In the rows, 128 means zero.
One hidden turn or mirror swaps the rows below in pairs. Which row is each named row swapped with?
J_197: [123 111 177 108 100 132 160 120 110 117 137 106 162 128 114 116 161 126]
J_508: [153 153 134 124 118 152 115 148 137  89 148 155 146 126 103 120 135 144]
J_773: [140 109 144 108 153 111 130 131 113 154 138 114 120 109 146 127 142  93]
J_272: [113 154 120 144 157 128 144 139 129 137 144 157 142 151 153 136 108 144]
J_93: [122 101 146 114 165 121 131 129 127 157 130 122 135 102 163 125 135 118]
J_933: [145 135 130  87  95 108 140 147 129  97 178 123 139 120 137 153 133 134]
J_119: [116 133 155 121  98 121 130  99 148 132 113 131 119 144 137 177 139 111]
J_735: [160 149 136 114 124 152 123 160 147 110 135 135 165 130 106 112 124 156]
J_927: [122 100 149  99 111 139 162 151 100 120 145 110 167 128 112 118 159 128]
J_518: [112 146 126 130 105 115 116  91 151 129 123 131 124 132 142 164 147 100]
J_305: [109 158 140 152 165 149 142 119 146 133 120 148 153 136 157 137 131 126]
J_629: [121 113 157 107 110 157 151 144 113 125 117 102 166 123 123 117 161 145]
J_277: [155 146 131 128 111 168 139 158 152 112 141 125 168 136 117 105 133 138]
J_529: [131 111 124 131 141  95 176 144 127 156 135 142 130 131 132 132 113 111]
J_449: [158 148 148 119 124 152 122 140 138  86 123 126 176 123 101 132 122 131]
J_693: [149 152 125 121 135 163 135 157 146 103 138 135 160 109 113 110 131 148]
J_258: [133 140 135  79 105 119 168 138 128 103 179 136 149 121 132 151 122 143]
J_692: [144 139 137 119 119 145 137 132 148  98 139 152 162 127 110 113 125 176]
J_668: [124 100 144 128  93 130 158 137 127 113 107 138 157 123  87 134 125 111]
J_557: [156 129 132  82 101 112 148 157 133 118 176 131 139 124 136 147 116 137]
J_310: [145 144 144  95  90 107 165 137 145 112 181 129 154 115 128 136 146 120]
J_155: [128 104 129 126 149  91 163 123 127 154 130 145 130 114 138 138 109 107]
J_603: [127 142 142 156 151 141 133 115 156 137 128 144 144 133 167 126 112 109]
J_338: [121 161 125 134  99 127 114  93 135 130 129 114 124 138 149 159 142 108]
J_454: [135  92 143 105 156 116 116 130 130 137 133 126 142 103 128 124 142  91]
J_885: [143 144 124 103  94 115 130 126 134 106 190 122 156 117 143 132 121 141]
J_804: [118 162 147 120 115 112 132  91 140 139 128 119 119 121 136 165 121  94]
J_521: [127 116 131 102 121 159 150 151 104 129 108 105 123 134 123 131 159 117]
J_939: [132 140 127 135 114 163 116 137 138  98 117 148 145 119  98 124 121 152]
J_689: [114 139 143 125 105 106 125  98 142 124 125 121 113 138 144 178 153 116]
J_808: [141 163 142 144 171 113 150 117 142 141 130 131 142 148 153 138 120 133]
J_785: [133 114 135 113  90 134 165 143 113 124 112 127 164 131  86 135 140 119]
J_468: [122 155 152 147 156 135 134 113 143 136 110 149 147 146 164 141 112 128]
J_138: [127 104 148 124 161 122 132 125 140 157 122 114 117 129 156 129 153 116]
J_225: [122  95 147 120 153 116 140 109 121 144 121 121 111 106 147 128 143 105]
J_67: [131 100 166 100 108 152 153 152 114 100 140 111 169 124 133 118 147 130]
J_959: [102  86 159 106 153 115 147 115 137 132 156 137 146 112 141 123 134 133]
J_706: [143 147 114  94  90 112 154 142 131 104 181 129 150 119 139 132 127 137]
J_847: [159 150 112 121 109 137 141 138 126  85 135 141 153 124  96 121 125 147]
J_998: [131 151 142 121 105 112 134 103 146 130 125 130 116 120 143 163 154  77]
J_681: [121 167 141 151 150 127 138 119 132 125 138 164 127 156 158 141 129 132]
J_86: [115 152 119 153 154 107 137 104 131 129 133 158 147 149 144 150 124 115]
J_55: [141 158 140  87  93 115 150 135 138 122 178 112 155 121 107 138 125 129]
J_996: [126 157 122 137 158 140 122 132 125 136 113 154 139 151 158 151 119 118]
J_235: [123 119 162 111 114 131 187 127 107 124 122 105 154 142 136 112 156 132]
J_842: [116 143 130 112 119 126 123 100 147 135 117 131 111 127 123 179 150 108]

J_518 swaps with J_706
J_235 swaps with J_454
J_225 swaps with J_927
J_529 swaps with J_668
J_258 swaps with J_842

